(in the rows, 128 means zero)
Each run below is a few steps of one of 6 hidden systems, one row a step.
J579, seq 1, 9 rows:
[[ 98 117 109 149 123  91 174 146 160 130  97  68 181  97 153 157 129 164
  133 124]
 [135 114 157 101 106 127 124 147 153 149 149  42 103 143 107  98 155 164
   95  95]
 [150  89 125 141 112 147  69 103 123 108 150 142  67 190  83 116  89 127
  109 126]
 [127 181  88 112 131 150 104 113  64 129 133 195 121 158 124 126 115 104
  156 158]
 [127 136 129 127 139 118 166 130 126 102 116 179 196  78 179 111 143 149
  184 150]
 [116 102 120 146 131  91 168 169 174 129 147  77 161  86 148 149 192 109
  121 117]
 [144  86 166 109 101 121 124 146 129 133  95  71  65 135 124 137 132 139
   58 112]
 [120 151 135 118 115 112  44  74 122 139 111 138  92 182  85 146  94 144
  115 129]
 [123 162 124 121 176 154 130  82  66 130 148 181 141 131  89  97 123 141
  170 127]]
J579, seq 2:
[[113  97  64 167  86 128 154 162 133 117 158  76 116 164  96 137 145 140
  118 126]
 [164 134 137  75  59 146 110 150 111 107 118 129  90 179 153  89 149 148
  124 124]
 [129 103 103 112 134  84  67  97 130  84 140 176 142 162 147 145 142 108
  178 132]
 [ 97 112  99 101 158 109 163 126  42 122 118 130 138  99 142 145 177 127
  143 150]
 [108 102 134 161  66  96 151 125 147 114  90 113 155 100 127 141 160 203
  122 149]
 [138 144 144 123  98 102 112 123 156 136 149  99 100 142  80 127 216 126
  112  86]
 [162  88 129 135 139 142 123  92  98  80  97 164  62 161  94 144 123 123
  113  93]
 [102 190  65 126 117 119 128 104  94 121  86 150 139 172 124 167 121 133
  164 122]
 [137 132 134  97 139 126 178 123 123 103 121 114 176 118 156  84 160 184
  185  92]]
J776, seq 3, 9 rows:
[[168 125 175 141 127 192 162 125 137 126 126 128  94 123  92  76  90 156
  103  97]
 [158  87  77 118 140 133 152 164 128  77 161 127 110 163 146 129 167  73
  144  92]
 [143 156 163  98 106 125 105 172 169 143 112 141 149 103 205 126 119  90
  119 155]
 [ 97  91 108 145 116  86  91 125 171 136 174  80 186 131 117 119 115 173
  155 150]
 [ 97 140 145 153 163 124 158 129  90 179 132 108 119  71  87 153 159 108
   83 149]
 [136 103 109 169  89 154 113 114  93 106 111 187  90 153  95 140  87 142
  111 172]
 [149 186 131  93 114 134  86 112 120 135 143 145  93 181  97 111 175 106
  139  93]
 [162  99 185 128 168 114 121  95 174  97 111 170 143  99 145 119 121 125
  144  93]
 [101 150  65 119 174  98 139 133 124 119 119 114 176 142 164 165 110 100
  171 124]]
J210, seq 4, 9 rows:
[[105 138 159  91 180 111 117 116 123 156 111 105 184  96 170 111  75 157
  154 147]
 [ 97 121 120 135 154 114 161 162 153 166 168  44 171  98 127 118 145 134
  129 127]
 [147 121 147 155  82 162 163 193 153 147 151 100  98 109 126 112 148 107
   69 141]
 [157 104 116 159  70 143  75 141 171 107 150 162  90 176 118 128  98 105
  109 145]
 [143 105 146 109 144 113  62  96 112 105 158 207 128 134 137 111 137 105
  160 157]
 [ 89 109 117 147 152  83 133  94  93 119 115 168 176  84 125 155 154 153
  163 167]
 [ 92 177 131 147 146 112 157 107 106 169 101 112 126  99  78 169 181 125
  106 113]
 [152 136 164 149 126 155 166 111 147 123  81 101  82 135  83 132 114 151
   84  68]
 [163 110 111 114 173 171 129 132 119  99 132 119  90 178 128 112  60  94
  128  87]]
J148, seq 5, 9 rows:
[[120 106 156 102 200 133 123 135 124 159 189  89 159  98 131  83 110 122
  144 132]
 [138  67  84 124 132 161 174 168  95 100 169  88 122 148 127  93 113 142
  138 130]
 [163 140 104 167  71 178 141 155 143 110 154 166  90 162 104 111 134 100
  111 126]
 [148 114 136 172 110 122  77  96 171 100  99 192 106 146 120 164  84 109
  115 134]
 [ 88 156 108 143 169  84  79 106 149 160 132 134 162 119 126 176 101  88
  135 150]
 [ 90 144 128 136 186 138 157 109  89 166 131 108 173  87 114 113  84 166
  139 152]
 [129 134 105 133 145 154 191 123 106 118 138  82 118 146  77 106 156 160
  142  72]
 [186 151 148 110 140 179 152 133 125  99 110 157  74 155 129 108 130  89
  117  72]
 [157 135 115  99 102 116  85 138 172  90 103 152 137 178 188 135  95 109
  159 115]]
J210, seq 6 (9 x 20):
[[119 188  89 145 161 145 123 106 136 141 150 113 141 176  80 123  90 122
  156  92]
 [170 141 174 104 156 158 181 149 148 113 124 140 148  94 168  84 141 121
  149  90]
 [120 113  75 137 127 107 135 170 164 108 111  98 152 142 188 175  90  94
  134 138]
 [126 169 180  83 123 123  69 146 133 189 141 117 112 114 147 110 118 105
   94 162]
 [124  52 140 159 108  97 109 125 173 112 166  96 154 116 113 109 126 188
  134 142]
 [125  99 101 137 139 136 133 153  80 134 180 139  93 120 103 133 177  72
  106 153]
 [136 153 133 182  65 149 130 110 127 124  91 198 123 122 102 134 112 164
  118 164]
 [132 150 114 130 158 100  89  80 144 104 136 156 122 168  89 153 166 100
  162  76]
 [137 102 171 101 178 131 166 107  84 107  70 151 121  82 158 134 126 139
  121 118]]
J47, seq 7:
[[141 114  72 167 119 157 138 155 141 107 204 140 136 160  99 103 141  95
  152 129]
 [161 158 143 139  75 165 146 182 146 137 129 163  95 112 150 126 150  78
   87 147]
 [107 139 145 151  87  78  67 109 157 149  98 149 125 118 123 182 142 120
   94 162]
 [101 110 167 115 204  99 113  98  93 159 124 127 140  70 130 144 123 123
  119 150]
 [111 121 115 160 161 156 142  99 103 135 132 129 154 126  94 105  44 179
  145 150]
 [150 172 133 136 128 174 155 115 122 131 162 144 127 146  69  76 157 143
  150  90]
 [180 110 146 142  89 150 133 126 154  83  98 157  66 158 115 132 139 116
  101  84]
 [124 153 108 109 147  96  86 128 146 133 109 123 101 160 143 187 132  52
  114 102]
 [122 122 159 108 173 112 121 152 173 148 124  93 167  90 188 131  80 109
  125 132]]
J47, seq 8:
[[138 195 151 119  89 130 101 134 191 163 127  86 128 161 117 114 126 142
  118  96]
 [152  52 172 123 138  94  96 129 168 111 160 103 108 117 123 121 164 118
  108 108]
 [120  89  83 141 157 135 106 154 100 134 160 118 104 147 130 150  78  72
  111 168]
 [128 192 148 125 117 158 117 157 146 176 161 153 160 110 151  87 100 108
  140 174]
 [136 101 163 188  90 115 121 109 176 121 145 168 146  85  90 121 166 161
  124 143]
 [114 112 123 155 156 132 140 108  68 139 113 144  75 111  71 167 147  97
   83 140]
 [129 190 156  99 143 156  93  98 104 156  82 150 108 145 130 126  49 133
  117 137]
 [136 137 157 137 168 107 108  80 181 114 148 147 167 127 108 108 132 148
  174  83]
 [150  80 114 165 174 155 191 139 138  95 141 112 104 119 104 135 125  95
  115  77]]
J565, seq 9:
[[121 131 151 149  77 122 137 168 137 159 156 137 151  71 144 111 174 132
  108 190]
 [115 141 161 161  72 126 104 119 129 165 122 126  86 115  70 144 152 147
   67 156]
 [102 163 122 125 134 129  99  81  67 159 103 131  82 154  60 152 123 135
   98 134]
 [112 158 110 137 171 140 125  64  86 119 105 168 140 146  88 130  82 163
  172 119]
 [132 175 118 128 154 121 147 104 159 110 126 144 189 137 135 109 140 149
  199  80]
 [158 146 156 112 130 123 171 148 186 106  88 105 149 116 174 124 153 125
  139  66]
 [144  92 127  91 114 111 122 168 164 113 101  59 104 152 180 146 111 113
   98 103]
 [130  48 126  94 154 123 112 161  97 124 158  80 104 131 159 116  99 115
  107 151]
 [121  51  96 157 130 129 134 146 104 109 192 141 140 112 119 108 137 129
  140 177]]
J148, seq 10, 9 rows:
[[122 161 106  80 145  96 116  96 117 110 112 122 164 167 139 120 157 160
  198  87]
 [150 143 156 113 166 140 182 154 146 121 141 142 171  78 176  93 165 107
  160 104]
 [144  93 119 117  86 126 170 176 162  99  92  72 132 132 182 133 119 152
  112 109]
 [153 148 166 125  79 140  90 164 184 166 163  94 103 139 124 102 128 115
   84 132]
 [137  49 162 126 138 107  63 107 131 114 154 128 106 133 116 113  83 146
  115 154]
 [103 104  70 136 140 113  98 147  93 135 197 129 130 145 114 140 147  83
  140 172]
 [120 124 108 177 113 164 160 122  76 125 122 191 129 108 106 122 107 148
  130 183]
 [116 155  95 179 104 110 141  90 141 113  96 144 115 145  71 179 168 145
  128  96]
 [130 185 175 111 175 132 125  92 117 150  69 165 110  99 130 159 123  91
  105 107]]
J565, seq 11:
[[148 133 127 175 152 149 193 150 189 125 148 105 142 106 100 121 147 107
  127  73]
 [168 147 108 123 101 170 149 177 148 115 119 118  73 175 143 132 117  73
   95  94]
 [160  99 142  93 139 134  61 131 121 109 135 158  86 160 161 120  74  82
  118 145]
 [106  91 115 137 180  89  89 121 127 130 172 159 163  94 148 146 122  83
  151 169]
 [109 143 121 183 130 141 175 160 146 162 151 140 174  60 134 129 133 111
  119 173]
 [140 176 151 170  78 166 128 151 171 169 151 122 107 129  82 112 127 128
   86 133]
 [146 156 149 122 145 142  91  98 111 149 119 145  54 162  73 143 128  86
   85  99]
 [118 135  93 136 189 125 108  89  99 108  99 175 119 154 122 168  71  96
  152 126]
 [121 165 113 130 169 135 136 127 151 134 147 152 202 110 164 105  86 118
  188 138]]
J776, seq 12, 9 rows:
[[138 171 135 157  90 174 171 127 125 145 115 104 105 140  71 104 135 179
  103 101]
 [166  71 125 124 109 131 142 135 128  75 117 130  68 155 118 139 173 114
  102  84]
 [145 130 138  57 127 101  85 146 111 114 109 155 130 138 211 134 143  92
  146 149]
 [108 140 149 111 133 107 106 117 150 145 149 114 202 111 154  90 107 183
  177 145]
 [ 98 126 112 170 154 123 202 129 120 143 137  88 158  85  88 135 162 156
  129 113]
 [131 118 100 159  75 145 162 149 101 116  78 140  83 133 124 166 121 124
   77 153]
 [146 135 131  78  71 120  63 125 112 119 126 127  79 190 127 113 142 143
  121 131]
 [145 104 189  82 172 108 107 101 125 117 151 145 146 100 137  82 168 139
  156 108]
 [111 130  93 145 170 116 176 124 118 104 122 168 195  89 162 138 131 125
  184 141]]

Which system made each run below?
seq 13 (2 x 20):
[[131  96  78 128  96 142 132 157 122 110 107  78  98 183 139 142  67 143
  109 126]
 [145  98 141  73 156 143  94 131  86 121 181 126 122 150 142  65 122 131
  157 139]]
  J565
seq 14:
[[134 137 145  88 114  98 112 147 153 125  62  93 110 139 189 174 118 106
   97 115]
 [113 162 170  81 114 109  73 137 145 177 153  95 158 123 152  91 110 154
  134 163]]
  J148
seq 15:
[[128 162 153 140 103 129 163 170 143 159 104 135 128  72 164 152 163  95
   87 153]
 [117 118 164 109  82 103 104 108 132 142  70  81 112 131 122 135 112 203
   92 133]]
  J148
seq 16:
[[161 106 121 160 192 153 170 109 127  82 130 170 117 120 110 130 128  86
  147  78]
 [124 169 112 142 173 154 149 127 118 133  81 171 141 110 162 160  67  82
  130 136]]
  J210
seq 17, 2 rows:
[[ 88 140  87 166 130 115 156  96  86 120  79 161 150 112 106 171 115 162
  143 156]
 [124 208 143 118 157 131 138  97 124 163 110 114 117 137  79 135 160 123
  124  73]]
  J210
seq 18 (2 x 20):
[[129 149 109  67 126 132 120 152  95 151 152  52  96 172 119 106 149 126
  118 102]
 [147  66 122 128 107 135  89 106 117  85 131 158 119 164 130  99  78 173
  153 149]]
  J579
seq 19:
[[152 145 135 135  87 129 152 189 164 126 123 148 123 101 178 140 174  72
  104 138]
 [ 94 121 132 147  91  73  96 131 146 154  96 111 140 101 141 184 135 138
   92 174]]
  J47
seq 20 (2 x 20):
[[127 135  91  86 149  92 149 135 120  96  96 109 134 148 168 172 178  97
  148  81]
 [143 188 164  93 106 152 146 161 137 155 105 141 160 100 190  94 119 133
  132 149]]
  J148
seq 21, 2 rows:
[[135 140 107 108  95 127 130 183 150 122 100 127 152 131 219 144  92 102
  131 162]
 [132  98 185 105 129 115  78 150 161 163 168  93 135 100 147  94 108 129
  100 164]]
  J565
seq 22 (2 x 20):
[[122 105 123 127 108 121  69 116  98 143 195 140 107 154  78  96 153 139
  128 169]
 [127  74 110 155 139 125 124 108  73  97 147 199 114 114 103 134 153 114
  137 164]]
  J148
seq 23 (2 x 20):
[[103 143 131 154  95  95 102 101 185 141 104  88 156 145 103 147  99 189
  128 119]
 [128 128 177 126 208 129 118 115 131 172 166 104 116  94  90 115 133  93
  104 108]]
  J148
seq 24, 2 rows:
[[120 101 164 187 101 127 109 120 171 150 140 123 147  90  93 117  88 175
  107 167]
 [110 168 110 132 136 130 136 132 109 169 168  91 108 138  65 129 191 107
  109 108]]
  J565
seq 25 (2 x 20):
[[124 129 180 168 187 148 131  91 117 160 129 159 112  72  77 129 101 114
   98 134]
 [135 131  60 170 144 153 128 111 106  99 136 178 110 172  94 148  89  95
  151 125]]
  J776
seq 26:
[[106  71  98 135 129  63 125 111 125  90  92 121 137 125 144 191 167 130
  132 123]
 [103 161 154 100 145 129 114 106  57 177  90 114  83 118  98 145 126 127
   82 149]]
  J210
seq 27 (2 x 20):
[[116 108 142 159 183  87 116 113 156 129 111 152 140  78 139 187 131  73
  117 128]
 [ 87 159 103 103 144 118 145 142  86 170  94  74 144 120 150 149  92 142
  116 157]]
  J148
seq 28, 2 rows:
[[130  73 167 112 134  79 126 129 176 112 116  72 147 104 152 126 160 165
  126  99]
 [101  67  71 122 157 117 131 149  83 123 162  67 118 151 118 143 116 123
  123 138]]
  J47
seq 29:
[[139 149 177  80  95 108  72 141 130 151  91 144  97 122 174 140 131 104
   92 156]
 [112  88 128 113 150  92  72  91 127 117 167 122 172 137 116  95 111 181
  177 145]]
  J776
